128 stands for zero in the data rows.
Some points, one per row:
[184 164 161 136  83 159 125 123 139 109  87 124 145 103 159 104 159 154
 106 140 111 161 118 185 113 126 119  44  83 143 114  94]
[119  92 140 151 168 118 126 113 159 126 128 132 116 116 122 126 137 146
 163 119 108 152 125 142  94 129 108 180 128 104 139 137]
[121  40 176 127 169  46 152 148 170 107 183 144  84 133 109 177 135  94
 114 138 134 123 113 218  13 176 109 150 190 128 116 134]
[122 118 121 125 162 128 132 114 151 151 123 118 133 114 123 125 139 133
 155 130 124 133 125 120 125 118 135 159 131 102 134 135]
[116  75 181 137 173  60 153 170 139 125 173 141 102 106  96 169 123 104
 133 130 133 153 111 212  12 161  97 178 187 132 140 170]
[119 133  67 142  30  49 200 128  18  71 193 163 144 138 129 147  76  82
  61 175 164  37 198 111 121  80 110  63 149 176 145 189]
[ 92 163  75 110  81  91 184 143  54 103 164 152 132 143 102 131  68 113
  71 150 158  75 147 116 127 117  97  90 142 166 133 152]
[110 147  60 111  92  74 157 120  31 107 176 160 120 149  84 156  70  92
  45 154 159  56 156 106 143 105 126  95 141 144 125 172]
[ 93 156 123  94 125 122 140 161 139 106 154 146 156 148  91 145 108 135
 145 131 145 137 126 202 124 121 114 132 180 113 138 117]
[ 86 116 110 127 107  84 163 149 105 112 170 163 117 127 101 146 111 109
 109 133 144  93 132 140 101 123 123 124 145 121 137 144]
[ 91 166  52 124  84 117 164 140  52  97 158 181 123 137  93 153  77  92
  62 159 183  78 150  98 154 123 136  85 152 159 125 156]
[142 147 126 130  91 131 127 125 119 102 145 133 138 129 121 129 137 127
 114 132 144 122 130 150 129 135 118  86 123 147 114 118]
[113 158  97 112 128 147 132 137 106 149 112 135 141 175 126  87 103 125
 123  98 151 118 128  97 189 109 142 143 138 114 133 116]
[134 109 130 135 170 136 119 104 153 136 131 104 116 117 119 121 123 133
 152 111 129 143 119 128 141 131 136 175 148 105 141 150]
[110  85 171 138 185 102 131 151 146 136 126 133 105 140 140 158 125 137
 140 112 127 154  89 181  60 132 115 182 167 123 105 129]
[139 103 130 165 195 124 112 101 152 176 122 125 116 128 139 126 121 125
 163 124  92 140  93 111 115 128 150 200 125 104 131 133]
[149 142 111 137 137 137 100 133 130 114 119 114 130 121 142 132 143 125
 116 115 119 141 120 127 167 136 146 139 111 111 125 113]
[120 135 123 127 140 142 138 122 108 137 136 122 130 127 128 121 119 130
 122 119 123 125 135  97 134 114 137 144 111 126 126 147]
[ 98 125 130 106 145 125 119 145 138 145 130 128 125 138 126 122 106 146
 123  99 119 126 132 142 128 129 118 162 157 101 137 125]
[129 123 120 120  80 146 118 128 108 121 129 118 132 146 109  85 114 139
  94 128 122 107 128 108 149 119 130 103 117 169 104 129]
[122  99 148 128 159 104 133 136 128 140 134 119 117 121 113 134 116 123
 123 118 126 143 122 141 117 159 116 148 139 121 140 139]
Here are 16 more points, each followed by its number:
[101  94 120 124 151  93 146 140 130 116 153 142 125 121  81 159 116 114
 134 140 147 113 108 142  63 144 112 168 156 135 109 155] 0
[117 111 130 138 167 100 138 145 130 143 136 128 105 110 129 152 126 128
 155 143 127 142 134 125 112 118 125 161 131 113 127 139] 1
[156 164 107 128  88 171 127 115 123 129 117 127 135 126 128 109 128 131
 112 151 112 123 151  73 179 121 122  78  91 143 144 139] 2
[136 116  94 134 152 154 127 128 134 141 136 108 144 145 144 141 114 122
 147 120 123 121 119 103 137 143 134 170 136  99 130 165] 3
[147 156 172 132  99 165  94 167 160 121  93 115 142 103 119 108 185 175
 133 122 105 165 101 199 118 131 109  79 107 126  87  62] 4
[150 164  92 116  97 141 121 146 109 131 112 134 130 116 121 114 140 115
 107 129 129 113 153 101 157 136 155  87  96 140 129 112] 5
[ 92 121 151 120 178 120 123 143 154 151 113 144 137 149 123  85 121 126
 145 118 109 121 108 155 135 112 140 185 152  95 116 138] 6
[152 182 112 112  35 147 142 151  93  92  98 133 142 124 122 116 123 139
  69 143 128 124 177 156 146 139 115   8 101 171 111 107] 7
[168 130 142 126  92 111 138 127 111 104 135 135 131 110 139 144 136 119
 103 147 121 127 140 128 110 154 124  84 113 143 112 142] 8
[ 99 133 130 106 167  98 129 136 176 155 140 132 142 144 117 103 100 142
 179  98 113 122 131 174 119 108 129 176 130 105 129 100] 9
[184 189  86 135  93 186 123  99 129 128 109 117 136 105 139 118 140 151
 103 184  99 136 157  90 177 135 128  41  86 133 128 109] 10
[177 150 153 151 118 164 117  89 164 138  97 112 134 101 160 128 185 164
 151 108  83 156 133 116 130 116 127 115  94 119 124 108] 11
[162 134 128 134 100 164 121 112 129 115 112 115 129 107 141 119 151 147
 110 140 135 137 144 118 154 122 126  82  83 126 141 110] 12
[105 125 113  90  86  45 181 159  65  63 200 160 139 168  75 168  83  83
  79 142 173  67 142 169 110 132  97  83 190 171 108 151] 13
[ 76 121  95 103  98  60 176 153  71 100 185 141 112 148  96 171  78  95
  89 150 163  91 148 149  98 107 116  95 171 152 128 151] 14
[145 108 125 124 142 147 114 105 140 138 128 106 101 115 132 132 129 123
 143 128 117 125 127 124 127 108 128 166 127  92 122 138] 15
Which two of these numbered points are nearest to each point below by angle, seen from the average point of the first points? Their numbers follow each, nearest first.
[112  33 185 164 237 127 117 127 178 193 134  87 117 174 142 141 145 164
 217 119  79 169 108 125  60 119 183 230 131  99 111 166] > 1 6
[135 207 126 105  38 165 136 154  86  97 123 129 143 133 131 107 159 179
  79 140 160 131 159 159 166  98  95  34  88 161 120  58] > 7 12
[ 87 104 153 109 190 125 109 117 206 148 103 132 134 155 126 119 125 187
 197  85  98 159 109 183 122 104  89 201 164 100 157  87] > 9 6
[116 122 105 133 149 155 123 110 135 151 114 140 134 142 130 130 111 128
 148 125 144 111 139  83 155 121 142 161 122 108 146 139] > 3 15
[133 154  84 114  86 154 133 132 120 120 127 129 129 126 126 117 116 126
 112 139 133 106 153  90 171 139 159  86 110 132 119 135] > 5 2
[ 96 123 136 133 148 127 134 148 131 162 139 124 125 152 124 123  99 138
 127 113 120 123 112 120 146 131 122 177 150 132 143 115] > 6 9
[ 94 141 164 115 130  86 143 153 131 119 125 128 116 142 103 130 110 133
 146 112 135 131 111 185 100 119 138 136 157 121 123 106] > 9 6
[119 115 139 124 152 120 115 146 149 135 132 128 124 151 131 127 126 134
 152 111 129 142 122 142 121 132 129 163 138 107 124 118] > 9 6
[140 158 142 118  69 132 137 131 121 108 119 140 141 131 126 105 140 157
 109 135 136 115 129 153 128 118 112  42 106 152 116 111] > 7 12
